In the rows, zero is written as 128.
The rows of Z fall into a few groups, which share some directions, and each row is roughly a mix of its group's hidden directions, except some rows that fit no group.
Z:
[[173 106  95 109 113 138 154  52 129 161 118 131]
 [131 195 154 139 123 146 127 140 139 164  62 106]
 [127 120 134 101 140 213 107 108 144 105 112 171]
 [109 113 123 202 102 147 161 118 183 123 121 152]
 [161 136  73 169 139 132  92 134 159 181 108 148]
 [171 160  98  65 146 131 145 116 101 167  94 121]
 [ 95 187 154 145 126 124 104 185  99  89 115 131]
 [ 62 108 144 173 145 107 105 183 145 108 136 122]
 [127  81 150  82 135 119 192 134 140 138 149  80]
 [101 132 119 156 141  85 114 123 102 190  68 130]
 [121 148 159 140  73 136 108 152 156 132 148 200]
 [151 144 131 146 113  46 118 136  88 121 169 148]
 [ 88 145 100 177 158 134  81 107 163 147  91 112]
 [ 69 131 171 127 182 117  95 150 104 101 155 119]
 [ 82 107 122 163 161 148  93 126 195 147 123 102]
 [145  89  97 138  80 130 142  60  87 135 119 138]
 [184 141 119 113 121  64 123 153 107  82 140  98]
 [134  95  76 160 121 148 108 138 165 190 108 150]
 [204 158  93 125 122 160 104 111 145 118  98 158]
 [161 182 176 102 143 155 131 175 145 100 157 124]
 [ 84 141 130 125 123 109 182  85 119 191 104 116]
 [133 135 210 130 137  90 117 132 125 171 167 135]
 [168 119 115 117 137  70 107 172 122  82 162  98]
 [ 83 117 129 150 144 181 119 137 204 130 142 117]
 [142  84  99  92 106 120 139 127 141 197 125 174]
 [157 122 156  86 106 157 141 131 123  48 154 127]
 [149 105  85 135 141 132  79 136 129 161  62 160]
 [111 155 130 167  99 142 144 152 185 149 110 188]
 [192 193 125  98 111 155 126 135  96 146 140 117]
 [125  78 101 171 116  92  93 171 127 167  99 130]
 [158  88 167 117 142 148 136 135 148  97 196  96]
 [ 84  86  95 140 139 166 133 139 186 109  94 105]
 [149 192 157 161 158 109  87 141 108  88 147 123]
 [133 115  75 136 123 101 129 148 125 121  50  87]
 [134 116 108 120  84 112 182 187 144  78 125 125]
 [101 104 109 193 122 149 106 146 157 189 131 144]
 [110  88 111 116 116 170 158 141 163  82 183 146]
 [130 168  91 146  93 125 150 133 113  72 168 174]
 [144  78  84 121 165 121  77 110 125 153 121  81]
 [ 93 120 151 130 172 173  86 151 144  94 176 139]
 [133  82 126 170  78 107 116 154 107 154  72 138]
 [146 169 145 132 121 149 116 136 145 129 219 147]
 [140 151 159 128 142 195  91 127 132  71 139 158]
 [120 160 167 160  86 184 155  89 124 137 105 153]
 [ 93  95 174 130 109 108 173 144 144  97 167 170]
 [149  96  66 125 121 167 106 127 114 171 164  92]
 [178 122 100 105  91 102 154 184 124 101 161 107]
 [133  69 135 139 113 136 142 132 193 159 167 162]
 [139 180 179 166 115 139 108 113  88 105  87 147]
 [125 157 131  63 156 104  92 162  77 136 119 113]
 [176 175 138  76 154 132 111  78 117 119 131  98]
 [131 177 151 147 107  69 142 123  80 130  88 155]
 [145 162 137 199 146 129  66 159 131 122 142 140]
 [ 63 125 164 179 146  96 112 103 148 133 130 162]
 [171  72 117  69 120 150 150 147 118 116 165 107]
 [114  81 181 103 117 117 177 167 148 132  91 111]
 [166 123 100 128  90 148 166  84  65 120 109 120]
 [116 133 152 136 166 110  81  72 170 103 151  94]
 [103 146 139 127  89 124 118 203  94 132 123 176]
 [ 85 122 137 142 129 121 145  76  91  96 124 195]
 [113  59  93 150 162 117 153 102 163 153 122  97]
 [111 108 148 140 177 132 144 195 174 117 153  98]
 [ 90 111 180 118 118 191 120 115 108  99  97 160]
 [131 122  88 158 142 143  91 124 143 190  77 159]
 [120 186 123 108 145 103  75  71 135 140  97 133]
 [114  97 147 145 175 134 148 187 161 108 156  87]
 [ 92  73 126 179 142 115 121  98 187 127 145 118]
 [160 105 120  98 119  98 148 150  97 138  58  88]
 [119  63 138 125 116  55 153 158 123 108 125 123]
 [109 160 175 128 152 113  68 121 133  79 158 102]
 [112 110 145 141 159 132  81 177 135  82 184 123]
 [148 152 134 138 138 136 122  62  95  78 127  76]
 [157 107 120 100 160 148 178 181 168 166 136 124]
 [123  78 149 153  83 128 111 102 167 129 175 168]
 [127  76 107 162 148 136 166 102 195 152 131 118]
 [ 87 173 104 186 111 101 132 141 150 104  83 142]
 [144 163 115 138  92 130 149 184 166  98 184 128]
 [112  75 122 108 121 206 113 130 154 121 120 165]
 [125 128  50 139 107 135 146 155 142  83  86 110]
 [ 96 164 115 161 104 129 151 118 127  76 155 190]
 [140 120  73 133 137 140 192 127 127 170  76 127]
 [191 157 103 127 126  67 131 145 130 105 158  95]
 [ 84  91 125  93 108 143 176  95 124 170  88 135]
 [149 152 172  87 115 155 142 107 102  57 121 136]
 [111  69 156 121 137 131 132 149 175 126 196 124]
 [157 175 117 175 164 108  79 154 142 119 167 121]
 [135 129 106 119  91 145 196  99 168 158 167 114]
 [140  96  83 109 117 112 151 140 104 108  53 101]
 [113 101  80 144  93 113 133  79 118 171  89 162]]

One row of each group comes first, with its name. Which group is each row after those in?
[ 97 107 133 158 117  75 144 175 167 122  83 103]  T
[183 119 123 130  60  94 170 139 125 105 139 104]  M
[ 95 112 154 107 180  96  76 157 148 122 159 100]  P

[ 86 126 177 109 162 175  99 135 116  77 144 145]  M
[167 128  99  98 103 119 150 116  66  89 159 162]  T
[132  91 103 140 156  73  87 115 110 155  86  91]  T
[113 107 172  74 116 112 149 131  86  68 120 115]  M
[ 64  79 110 165 116  90  92 113 134 142 119 146]  P
[125 187 185 143 126 161 138 107 118  81 160 130]  M
[ 85  90 117 121 123 119 171 137 159 155 191  98]  M
[ 67  92 125 160 137  97 134  90 116  99 111 175]  T
[194 147 133  71 124 147 138  90 155 158 144 145]  P
